In the rows, zero is written as 128.
Each named move below is a turn or a mirror, shown by a few rows before and after it. Which moves, in which order, take the first row of each later pair to the second? The first pair is answered.
V:
[129 129 122 116 127 123 127 117 122 148 158 118 125 140 128 135 126 133] -> [129 134 121 115 132 124 127 120 119 149 158 119 126 136 125 132 129 129]
[133  77 163 136 162 108 128 117 116 163 111 113 121 156 186 154 108 108] -> [127 104 168 117 178 122 124 136 110 167 120 123 119 139 179 136 121  72]
[146 132  67 121  72 139 107  98 108 144 110 115 119 106 122 113 125 153] -> [141 154  73 103  92 147 103 119 106 143 116 127 122  91 114  97 135 120]
[120 115 153 159 145 123 158 119 131 143 166 125 135 160 120 177 105 173] -> [107 159 164 121 177 143 148 149 123 142 181 144 136 132 108 145 123 109]
S:
[143 122 130 169 129 118 126 133 137 103 139 137 129 146 127 135 123 121] -> [145 128 113 161 120 122 118 133 130  99 127 135 127 137 124 118 132 112]
[121 169 107 119 100 181 150  89 113 142 173 117 148  82  95 146  88 213] -> [128 169  94 107  93 187 142  84 105 148 162 121 143  70  97 135  92 201]
[118 114 150 157 124 109 132 119 150 142 148 115 123 146 131 161 101 164] -> [126 125 119 171 115 110 127 122 151 109 152 123 126 137 107 143 122 173]
Z:
[152 135 111 138  94 102 128 143 126 120 108 156 139 135 133 145 110 134] -> [152 144 109 128  90 109 129 143 119 133 110 155 136 126 134 146 106 133]
[136 105 109 191 110  87 128 108 160 124  92 121 150 173 116 153 128 213] -> [134 143  92 155  89 108 130 101 126 202 117 111 141 122 104 158 111 213]
[159  98  69 162  86 140 128 134 120 114  62 131 125 117 112 108 139 151] -> [157 114  75 124  85 153 128 135  98 170  70 127 120  89 119 120 126 137]
[110 148 128 131 142 121 144 120 114 110 126 134 140 124 117 125 141 101] -> [112 152 126 129 139 123 144 120 113 115 131 133 139 118 115 126 140 103]
W:
[145 128 120 161 137 119 134 137 148  65 128 142 134 142 106 111 160 130] -> [155 119 110 135  90 122 135 103 114 166 126 111 115 118 126 158 107 172]
[139 129 101 110 145 176 168 146 160 104 136 118 138 147 111 101 108 125] -> [145 127  87 110 121 179 166 132 149 133 135 107 132 141 116 113  92 145]
[153 120 121 134  82 148 119 111 105 168 129 151 143 115 133 131 113 131] -> [141 125 163 120 131 149 117 145 123 140 133 168 150 125 137 114 130  79]
U:
[124 127 111 108 116 121 100 118 112 153 103 128 120 116 140 137 118 121] -> [117 152 107 106 117 127 104 126 109 150 123 133 122 103 123 126 125 115]
[138  85 115 175  78 105 149  91 205  51 158 114 147 211 118 161 135 202] -> [137  88 121 129 121 112 107 132 208   5 101 145 149 201 137 103 183  91]
[140 118  97 130 109 127 117 120 128  92  91 138 135 117 124 104 151 107] -> [138 142  87 144  97 132 136 113 126 107 133 132 135 107  98 114 140 147]

Between the rows of a pair lie 2 to 4 moves.
[119  99 171 122 160 106 103 120 138 123 120 116 128 146 148 126 122 120] -> [115 124 162 104 163 119 100 129 126 129 123 126 130 121 138 108 130  96] | W, W, U, S
[114  93 159 162 140 111 143 106 139 153 149 116 119 172 141 178 108 174] -> [114 108 159 117 136 123 130 106 114 206 141 117 114 140 154 175  96 144] | W, U, W, W
[133 171  81 179  91 127 155 111 150  83 172 127 138 116  79 129 141 179] -> [156 123  63 140  48 123 119  82 118 157  93 104 119 108 140 155 108 167] | U, Z, S
[109  99 171 126 161 122 130 141 148 110 110 137 127 163 145 136 130 102] -> [132 132  79 116  93 141 112 112 102 146  98 128 116 103 120 112 136 129] | W, S, V, W
[136 100 153 164 107  99 156 125 132 133 146 120 126 150 107 156 101 185] -> [129 164 126 102 128 130 123 161 105 135 133 150 128  84  83  89 138  91] | S, V, S
[118 137 129 104  97 114 152 137 110 152 121 117 112 112 132 155 106 133] -> [114 150 131  91 108 118 144 148 106 146 119 128 113 102 129 140 115 111] | V, U, U
[127 180 121 124 121 130  96 116 100 175 114 161 110  81  96 109 150 106] -> [125 152 141 192 116 109 134  95 131 151 150 146 117 130  90 153 133 189] | S, W, U
[130 101 150  91 124 133 134 117 121 174 107 105 102 150 173 176  67 130] -> [144  71 125 119 117 119 116 118 142 102  64 114 111 174 175 153  98 122] | W, U, W, U
[137  73 211 115 148 108 134 113 119 168  83 118 123 145 201 186  74 109] -> [135 185 137 104 110 149 153 101  72 221 162 115 121  56 115 152  76 144] | W, Z, Z, S
[160 113  59 169  69 118 111  89 115 108  96 109 129 129 121 130 133 189] -> [149 164  55 117 101 141  91 124 101 105  94 134 130  86 106  77 166 107] | V, Z, W
[129  98 164 113 165 119 122 152 152  89 100 140 136 149 152 117 139  79] -> [145  65 135 145 114 106 131 110 145 117  93 114 126 161 157 157 111 156] | U, V, U, W
[113 159 101 158 138 148 127 176 138  94 152 146 148  90 123  92 162 107] -> [115 168 101 126 117 160 125 160 107 173 154 133 138  65 136 111 131 111] | Z, W, W
[ 81 156 182 124 193 128 147 158 132  92 163 138 137 122 134 107 136  55] -> [102  84 166 167 124 102 161  97 129 143 143  90 124 159 171 182  78 163] | S, V, W
[123 149 101 105 157 137 138 151 137  91 137 151 148 133 125  97 152  88] -> [127 166  70 122 120 141 152 129 118 123 167 134 143 116  98 109 137 144] | U, S, V
[117 114 143 137 144 104 113 147 156  35  94 146 139 145 121  90 153 102] -> [119 114 164  60 128 118 100 133 111 167  79 128 119 112 170 126 101  81] | S, W, W
